Each row is where one point has got to under a steady rotation. How many ticks took it there?
The counts run from 0 to 503.
[-37.5  -3.1  -8.4  10.5  -4.7 -11.2   3.1 -17.1 -15.5  28.2  16.7  -1.9
  12.6  -0.7  23.5 -13.1  13.3 -10.7   5.8  20.1 -22.9 -23.8 -11.9 -13.0
  -0.4  10.3  -5.7  20.9   1.8  -1.2   5.8   6.2 -23.8 -31.2  -2.0 -23.4
 -13.4   1.7  15.7  27.4   8.7 -15.8 -23.5 -13.7   8.3  10.7 -17.3 -14.0
  -1.6  11.2  -6.4  15.0] : 303
[ -2.8  -2.7 -11.1  -8.8   4.3  -3.7  22.9   6.9 -35.9  15.4  -5.6  16.1
  28.9   0.2 -17.7 -19.6 -32.5   6.6  10.5  -9.8  27.8  -5.4   6.3 -11.3
  24.4  26.8 -12.6  14.5  -9.4  15.3  -1.5  -5.6 -19.6 -14.0   6.3   7.4
   1.9   5.9   4.6  -5.6  -1.8 -20.9  -4.2  31.6   6.5  18.6   1.7   6.2
   6.0  -6.0 -26.2  -5.9] : 420
[-13.3  29.3  -0.2  15.0 -11.1 -10.6   7.6  -9.9   5.8 -15.2   0.6  -6.3
 -10.9  -3.3 -11.2   1.1   4.7  10.0  29.2  20.2   3.3   6.3 -21.3   0.7
   0.5 -15.8  18.3   4.7  -2.0  34.0 -21.9   8.6  -1.8 -22.4 -19.5  15.5
   6.2 -11.4  28.0 -32.5  10.9   0.0  -6.8 -12.9  10.6  -5.8  -5.0  -8.5
  21.5   6.3   8.3  39.1] : 283
[-25.0 -11.4  26.5  -1.5 -13.7   9.3 -13.6  -3.0  16.4  -7.2  -1.2  -6.8
  -1.1   4.1   3.3  24.9   6.3  12.4  32.8   3.1  16.1   9.0  17.4   5.5
   0.6  19.7  13.0  -8.9  21.2  30.5   3.6   0.7 -10.4 -13.0  15.3   3.2
  -4.7 -17.5  22.0  -2.3 -32.7  21.6 -30.4  -5.1   6.1   8.8  -1.1  -6.9
  23.3 -17.2   3.1  -8.0] : 287
[  9.7  -1.8   0.3 -34.7  -2.1   0.1  -5.8   5.0  18.6 -21.8 -19.8   2.8
  -1.6  -3.3  11.4   1.5  -7.0   3.8 -34.3  19.9  -6.3   0.6  -6.8 -12.0
  -6.2 -17.6 -14.6   9.1   3.4  -7.0 -38.5   9.6 -14.1   1.1  -6.3  25.9
  -0.9 -12.2  -0.7  19.3  16.5   3.3 -24.3 -31.2  14.9 -12.6   7.9  -0.5
  -4.7 -31.2  -8.7  16.9] : 455
[ 32.6 -16.5   3.6  -5.3  -0.3  13.2 -12.5  -2.7  -1.7  -5.4   1.4 -25.0
  21.7  -3.3  -3.8  -9.2  24.3   0.8   8.2 -21.3   0.1 -28.1  -9.6  19.3
  -2.0 -10.0 -12.8   0.2 -16.5 -15.4 -30.8  -1.8 -16.2  -3.7  -5.7   0.5
  18.1 -25.0  13.9   2.3 -16.7   0.5   7.1   3.2 -10.0   8.9   9.0 -11.3
  -2.6  12.6 -39.0 -30.4] : 329
[-34.0  -2.0 -10.4  -9.7  -1.1 -34.7  23.4  -8.1  -5.0  20.0  -6.2  30.8
  -9.5   1.3  18.3  -3.1 -11.1   3.6  -0.6  -2.5   3.9  35.8   3.3  -3.4
  12.1  -4.3  21.5 -29.4  17.9  -4.4  17.1  -4.0 -26.5   7.9  16.4 -26.9
 -10.9 -18.3   3.5  -7.7   6.6 -14.1   4.4  12.8 -17.7   1.5   9.9  -8.3
  10.2 -10.2  -0.9  16.0] : 401
[  0.3  11.9 -11.0   0.4 -19.9  -0.8  -1.1 -12.8  13.0 -21.9   4.4  -1.7
  17.4  -5.8   6.7  -7.2  -2.5 -21.2  28.0  14.7  12.3   4.9 -11.7  16.7
 -11.0 -24.5   5.3 -21.7 -18.0  18.6 -25.7   6.0 -22.3 -18.9 -38.8  19.9
  13.8 -15.2  -4.0 -13.3  13.2  -6.1   5.4  -3.7  12.6   0.8  -0.4  18.7
  10.6 -10.9 -11.6  28.5] : 139
[ 33.7 -13.4   0.1  -2.6  -0.4  -3.9  -0.3   9.5  -4.7  -2.0  -7.0 -17.7
  29.8  -0.9  -9.4  -3.2  14.6  -8.5  19.4 -25.1  16.3  -9.7  -4.3  20.4
 -31.8  -1.6 -26.2  -6.0 -13.7   4.9 -12.4  -0.2  -4.9   2.0 -18.2 -14.9
  27.8 -24.4 -11.4   0.9 -16.4  14.7   8.2  24.9  -3.6  28.2  14.7  -6.5
  -6.5  16.6 -22.4 -19.7] : 327
[  0.6 -10.5  36.9  24.2   0.2   9.6  12.5   1.8 -29.7   1.7 -14.4  -5.8
   8.6  -8.8  21.2 -21.8  10.8   2.6   2.4 -25.2   3.1  -8.2  40.6 -11.1
   2.5   4.4  15.9  -3.1   0.7  -3.7   2.2  -6.5   4.1  13.1  20.3 -20.0
  -1.3   9.5  -9.6   4.7 -22.4   2.9   8.1  33.0  -0.1   4.6  11.3   1.0
 -19.9  21.9  -2.8  12.6] : 9
[ 11.7  -2.5  -3.1   0.0   5.2  22.0 -23.9 -25.2  -6.3 -11.3   5.8  -8.2
  21.8  -5.8 -22.2  -3.7 -10.4  -1.8   6.2   0.8   2.0 -19.0   2.1   4.7
  16.2 -21.9  -5.9   5.7 -21.0 -17.9 -29.3 -13.0  -5.1 -19.1 -17.8  23.3
  22.6  11.8   2.8  26.5 -11.4  -1.5   9.4 -39.4   9.0 -17.3 -32.5  -4.0
  -2.9  -7.8  -8.3 -10.3] : 43
[-17.7 -16.4  -1.8 -25.7  33.0  -0.7  -1.7  -8.7  14.4  36.9 -12.7 -14.6
   4.0  -4.6 -12.5  23.5  -1.1 -15.9 -25.5  -5.0  -0.7  16.3  -1.3   1.0
  -8.2 -21.6  -3.1  16.4 -24.0  13.0   7.3  25.6  -2.4  -3.4  -5.8   0.3
  13.0  28.0 -13.6  13.5   8.0  17.3 -11.9  -9.0  -8.6  17.0  -3.0   0.2
 -16.8 -11.4   0.8  13.9] : 451
[ -5.3  14.1 -25.4  -0.4   3.8  -0.3  14.8  19.8 -22.8  15.1  -4.9   7.9
  29.1  -2.1 -28.6 -23.2 -23.4  27.0  -2.9   0.4  36.3  21.9   8.4 -20.6
   6.5  20.8   7.4  22.9  10.4   5.1  -5.7  -0.1  11.0   1.0  13.7  34.5
  15.0   5.2  10.9   2.8 -13.2  -3.9 -14.4  -2.2   7.7  -5.8  -9.5  -0.2
   7.4  -6.6  -9.9  12.4] : 276
[ -9.9  -1.3  30.3  14.2  32.0  23.6  -1.2  -8.9  23.6  10.6 -21.4  -9.9
 -28.4  -8.5  27.2  -1.4  11.2 -24.6   5.9  25.9  -2.3  -9.8   4.0   5.2
  -3.2  10.4  22.7 -13.0   4.2  -2.9   3.4 -15.0   7.1  13.3 -19.0  -8.8
 -23.6 -21.8   4.1   3.5   4.9   0.8 -19.3 -27.1  -7.7  20.6  -5.9   0.2
  -0.2 -12.7 -12.8  -9.2] : 205
[ -1.9 -16.2   8.2   1.2 -44.8   7.1 -19.3  -5.0  24.9 -12.7  12.4  -3.4
   1.1  -9.0  13.6   6.4   1.4  11.1  17.3  -8.3  22.1   5.9  16.4  36.1
  -1.0   9.4   1.6 -35.4  -2.4  -0.5  -0.9  -3.7 -13.4  -8.3   3.4  18.8
  25.7  -2.9 -11.0  15.6 -43.2  14.4 -12.3  -3.0   9.4   8.7   0.5   9.0
   8.7 -20.0 -14.4 -15.3] : 143
[ 11.3  -6.3  18.0  18.6  -2.3   3.1   1.0  -2.8  -1.2  -7.8 -37.9  12.5
 -17.0 -10.5  32.0 -10.2 -14.3   4.0 -16.5  12.7   8.7   2.3   4.8 -31.0
  -8.7  22.3 -21.2  -4.2  19.4 -16.9   3.6 -15.1   4.8 -11.1   4.1 -17.9
   8.9   1.4 -19.3  28.6 -13.0 -13.9 -13.4   2.1  16.6  22.8  13.9 -31.9
  -0.1   9.7   1.2   3.6] : 209
[ -0.1   9.2 -21.7 -13.6   5.2  -1.9   8.5  10.7 -13.2  13.4   8.8   2.6
  12.7   2.8   2.7 -35.2  -5.6   7.2 -17.5  12.2  20.0   1.9  -5.9 -21.4
 -12.5 -14.8  28.1  21.8  17.6 -10.7  -2.4   9.1   3.5   9.9   6.2  39.2
  21.1  11.6  15.2  19.6   9.9 -14.5  -1.6   1.7   2.8 -13.8 -16.5   3.6
 -27.8  11.4 -13.0  12.2] : 360
[-35.8 -11.8   9.9  14.6 -20.4 -21.7   3.3   2.4   5.6  11.2  -0.5   6.3
 -26.9 -17.0   0.8  13.1   0.2  -2.6  17.3   4.4  10.1   3.6   9.1   2.7
 -18.3  24.9  16.3 -19.8  17.8  26.4  12.1  16.2 -14.5 -37.9   1.6 -26.6
   7.2  -4.3  14.0 -15.2  -9.3  -7.1 -14.7  -7.2  -0.5   6.7   4.4 -17.8
  11.7  14.4  -3.4  24.8] : 200
[ -7.5  -6.0  13.0  -5.6 -25.6   1.2 -17.3  -2.9  11.9 -17.2  -8.7   5.3
   5.7  12.7  -3.4  19.6 -10.0  32.7  11.1  11.8  14.0   9.3   8.3   0.7
   7.0 -14.8  -6.3  -6.8  26.8  22.9 -18.8   1.4 -11.6 -13.2  20.0  31.9
   6.6  -9.2  10.5  23.7 -27.0  24.6 -18.5  -8.0   6.8 -14.5 -10.3   4.3
  20.0 -43.2   8.4  -1.4] : 372
[ -7.8  -7.6  -4.0  -0.5   2.5   9.6  10.1  10.1   3.4  31.1   6.8 -17.9
  -9.6 -15.8  18.0 -29.5  22.9 -15.5  -9.6  -8.9  -3.1 -28.0 -16.9  -8.5
   6.5  15.7   5.9  21.5  -9.7  -1.3   5.7  29.3 -20.8 -29.6   6.6   3.2
   7.0  19.6  23.6  -6.3   1.3 -16.8 -16.5 -10.5   5.3   9.9  -3.2  -5.1
 -22.5  18.1 -33.0   7.4] : 15
[ -4.1  -9.5  21.2  -2.4  17.5   8.5   5.3   3.8  -3.5   5.5   9.8 -27.7
   7.6  -3.1  -3.3 -22.0  31.0  -2.0  16.8 -10.7  -9.9 -42.0 -13.9   8.8
   7.3   6.6  13.7  24.9  -9.8   6.2  -5.5  17.1 -18.1 -20.6   3.3  -9.1
  -0.9 -12.3  49.5  -4.6  -6.7   4.7 -22.3 -19.5   2.8   5.2 -10.1 -13.9
  -6.2  18.4 -25.6 -19.1] : 100
[ -5.5 -12.7  -0.4  -9.5  -4.7 -10.1   2.1  -0.3  -1.8  12.1  -7.0  37.6
  -2.8  10.6 -14.0  15.8  -4.0  10.8  -6.0   6.4  23.1  37.5   1.2 -13.9
  21.1 -13.6  -6.9 -15.7  29.3  10.3   9.0  -5.7 -17.4  12.2  24.4   8.7
  -7.6   7.3  10.5   4.8   9.8   0.2  12.1  28.0  -7.8 -25.0 -24.4   7.9
  -2.6 -36.3   8.5   5.5] : 171
[-26.3 -10.4 -14.8 -14.6  -4.9  11.2   5.7 -19.3 -14.5  28.7  -2.1 -14.7
  11.7  -2.9   6.8  10.2  -1.4 -13.7   2.9   6.0 -13.2   5.1   0.0  -7.6
   0.5  -2.5 -26.8  21.9 -27.8  26.5  -2.4   4.7  -7.8 -10.4 -14.1  -3.8
  -0.5   2.7 -39.8   3.6  -5.1   6.9  -0.8   9.4 -22.5  34.0   2.1  21.1
  -2.1 -23.4  14.4  22.8] : 221
[ -9.7 -11.4   0.2 -10.3 -20.2 -27.8   4.0  20.4   0.1  18.8   3.1  38.3
  -5.9 -12.7   1.6   0.2  -2.3  -0.7 -20.2   1.8  14.5  28.2  20.7   9.6
 -24.7  -2.3  18.2 -26.0  20.3   0.2  15.1  -0.1  -2.5  26.7  14.4   6.7
   1.7  12.2   2.6   8.6  -1.4   4.3   6.5  14.6  -4.2 -24.9  -3.1  16.7
 -15.4  -6.2  -9.3  24.2] : 258
[ 10.3 -21.7  10.4 -22.4   1.9   7.9 -23.8   2.3  -3.1 -15.3   1.4 -27.9
  43.7   6.6  -9.3  17.3  -4.5   7.7   8.1   2.5   7.1 -18.9  14.1   8.9
 -36.5 -14.9  -4.8  17.8  -4.2   2.5 -29.7   1.0   2.3  -4.2 -13.0   6.6
  23.4 -11.7  -5.0  35.4 -14.2  21.1  -8.2 -11.5   7.2   4.4   0.3  -6.0
  -8.0   5.2 -12.8 -17.9] : 40
[ 10.2  -2.9  -4.1  -1.7  -1.7   6.0 -26.3  -4.0   1.1 -13.0   4.7 -23.2
  40.1   9.7 -13.0  28.6  14.1  -1.1  22.7   8.5  16.6  16.8   5.1   0.6
 -40.4  -5.0 -12.2  -3.2  -2.7  11.5 -17.1  -5.6  14.1   3.2 -26.6  -1.3
  15.5 -19.4  -2.1  11.7   6.7  13.2  -6.1   5.8  11.0  24.4   5.9 -17.3
  15.8  15.0  -6.8   5.3] : 471
[-10.8  -5.3 -25.1  -7.3 -15.2  -8.1   2.8  15.3 -18.4  25.1  15.5  -9.3
   5.0   0.7   2.2 -19.4  -5.8  31.4 -29.9   4.1   4.7   1.1   0.2 -10.6
  -6.1   5.9  14.6  33.7   5.9  -2.4   0.4  17.9  11.7  -6.2  19.8  36.0
  21.0  21.8  -1.6  27.5 -10.5  -5.8 -13.7   1.7   4.2 -13.5 -11.3   3.5
 -13.3   4.3  -4.7  23.0] : 362
[-21.0 -12.8   9.9  -0.5  15.1   2.9  16.6   0.7  17.0  42.1 -16.4 -18.0
 -16.0  -7.3  21.0 -10.8  14.8  -1.6 -14.9  -6.2  -9.1 -16.8  -5.2  -0.5
  27.8   0.2   3.6  13.6 -19.9   9.5   8.5  38.7 -16.0 -26.8  18.2   6.5
  -4.6  28.3   4.8   2.6 -12.2   6.9 -23.9   0.6  -2.1  19.7   8.3   5.9
 -10.0 -12.8 -16.5  14.8] : 17
[ -8.6 -13.2  21.2  -4.4 -19.7  -0.3 -19.8  -7.5   5.4 -16.0  -7.9   9.8
   1.9   7.1  -8.8  26.9 -16.7  23.0  14.5   6.3  13.8  11.1  21.3   4.2
   6.0  -8.4  -0.7 -12.6  20.8  19.0 -15.8 -11.1  -0.4  -3.5  17.4  24.6
   9.8  -5.6   5.4  15.7 -30.1  23.6  -2.6 -12.2  -2.7 -15.6 -19.4  -0.5
  18.0 -34.6  18.1 -11.1] : 373
[ -6.0 -36.6  -5.5   5.9  19.2  20.1  -8.3  -7.3  14.7  21.1   5.4 -31.2
 -33.2  -0.8  10.2  20.8  25.0 -23.7 -16.9  22.6 -11.8  -6.0  -2.4  -1.9
 -15.1  21.1   3.6   5.1   4.1  10.4  -2.1  13.6   1.3 -11.2 -14.5 -17.2
  -3.5 -23.0 -11.3  -1.3  19.9 -17.4   4.5  -9.5 -26.7  10.7 -14.7   9.0
 -21.0  -4.6   0.8   2.1] : 118
[ -0.5  21.1  -1.0  17.4  -0.2   5.2 -17.1 -22.7   1.8   5.7  -1.1   2.9
  32.1  -1.4  -8.5 -17.2  -3.3  21.1  16.5  -2.4  13.1  -1.1   8.7   7.2
  25.5 -10.4  12.3 -10.7  -3.9 -31.9  -6.9 -23.9  -0.6   0.8   4.6  25.2
  10.6  14.5  14.5  27.3 -27.3   4.9  -2.1 -26.1  10.3  -2.3 -13.8 -18.2
  21.9  -5.2 -17.3 -13.1] : 476
[ 14.5 -25.1  10.2 -15.0  -3.7   8.3 -22.1   3.6  -9.8  -3.8 -28.4 -12.1
  15.0  -1.4   6.5  14.5 -13.7   2.3 -16.0   3.9   4.9  -5.4  19.0 -20.1
 -27.9  -3.2 -26.9   3.6  15.7  -8.1 -22.2 -11.4  -1.9 -10.5  -2.6  -6.5
  22.9 -11.5 -29.7  43.4 -21.6  -1.7   0.3   1.9 -10.7  18.1  18.8 -24.0
 -11.2   1.3  -7.2 -10.1] : 125
[  5.6  16.5 -17.7   9.0  16.6  15.3  -4.3   1.1 -16.2  17.9 -11.5  11.5
  28.1   4.4 -36.2 -22.2 -15.5   9.6   5.0  17.3  30.1   8.0   2.8 -30.0
  12.6 -10.6   8.0  12.6  16.2  -8.2 -16.6 -20.6   3.5  -1.6  -5.5  37.3
   0.5  11.8  23.4   0.4   1.7 -18.4   5.1 -10.0   7.5 -19.3 -26.9  -7.7
   0.4  -8.2 -11.2   5.7] : 274
[  7.9  -6.9  -4.3 -12.7 -23.2 -12.6  10.8 -16.7  -4.1 -17.7 -18.9  16.5
 -28.1  -8.2  24.8 -10.1 -11.9  12.4 -15.3   5.7 -23.8 -10.3 -28.2 -11.4
  18.9 -12.4 -38.2   3.6   4.5 -16.6 -23.7  -8.9 -29.4 -11.0   6.9  -5.7
   2.6 -22.9  -3.8   8.8   3.0  -8.9  -2.9 -20.8 -10.6  -0.1  -0.6 -15.4
   1.3 -16.0   5.9   3.2] : 312
[-10.4   8.0 -12.0 -20.2  10.1   1.5   0.9  -3.9   2.0   5.3   3.4 -15.7
   2.1  -1.8 -19.8  20.9   5.7   1.4   1.0  18.4  -1.7  15.3 -30.4  -5.9
  -9.9 -33.2  -2.9  26.7 -16.8  29.7 -21.5  16.6  12.9   4.6 -20.6  27.5
  12.7   0.2   1.9 -17.4  21.6  23.0  -5.5 -11.5  -9.9   4.2 -11.7   2.9
   4.7 -11.4  18.5  28.2] : 367
[ 10.5 -16.5  13.2 -15.0   5.0  24.6 -33.4   4.1  -7.9  -2.5  -7.4 -12.8
  22.0   4.9 -22.2  28.4  15.5  28.9 -18.6  12.9  -1.4   2.9  12.0 -23.9
 -12.7 -18.0 -16.6  15.5  18.0  -2.2 -30.2 -15.6  16.0  17.7   7.1  14.2
  -8.6  -4.6  10.3  13.6   0.7   2.7  -0.5  13.8 -10.5  -4.1  12.2 -23.5
   2.7   4.4  -5.6 -10.4] : 270
[ -7.4   6.3  -6.2  -2.6  -4.8  -5.5   9.2 -27.0  -0.7 -11.7  -1.2  15.6
 -15.1  -6.3  18.4  -5.8  15.6   0.1 -18.2 -10.7 -19.4  24.3 -13.0 -25.4
  33.8  -1.6  -9.1  -5.7  -3.6 -21.6  -8.2  -9.6 -26.7  -5.0  12.9 -21.7
 -14.8 -19.1  14.5 -19.9  15.5 -26.4   4.8 -24.1  -9.3  -9.6  -4.8 -29.4
  13.1  -7.0  11.4  23.3] : 398
[ -4.7   9.9  18.2   2.5   5.5   8.2  23.1  -5.3 -15.8 -27.2   1.0 -11.8
  -9.2 -13.6   7.0 -16.8  15.3   4.2  -5.3 -18.6  -7.3   5.1  14.3  -6.3
  14.2  10.6  29.8   9.2 -14.8   6.6 -24.9  -5.1   3.0  16.7   5.9 -12.5
  -6.7 -29.5  16.1 -36.7 -14.9   4.3  -2.2 -36.8 -14.6 -24.4  -2.0  -0.8
  -0.6  -1.4  17.1  29.1] : 195
[-18.3  17.4   3.4  13.6  15.8  -2.6   5.8 -21.1  10.8  32.0  -9.5   1.1
  29.0  -4.6   8.0  -4.8   8.3   4.2  10.1  -9.9   5.0   8.2  12.6   1.6
  14.2  -2.8   3.9  -7.7  -7.2 -18.8  15.5 -12.2 -12.3  -1.3  10.0 -13.2
  -7.2  13.5   1.9  27.4 -29.1  25.1 -27.0 -37.2   8.5   7.8 -19.8 -19.3
  13.5 -12.8  -8.0  -2.9] : 391
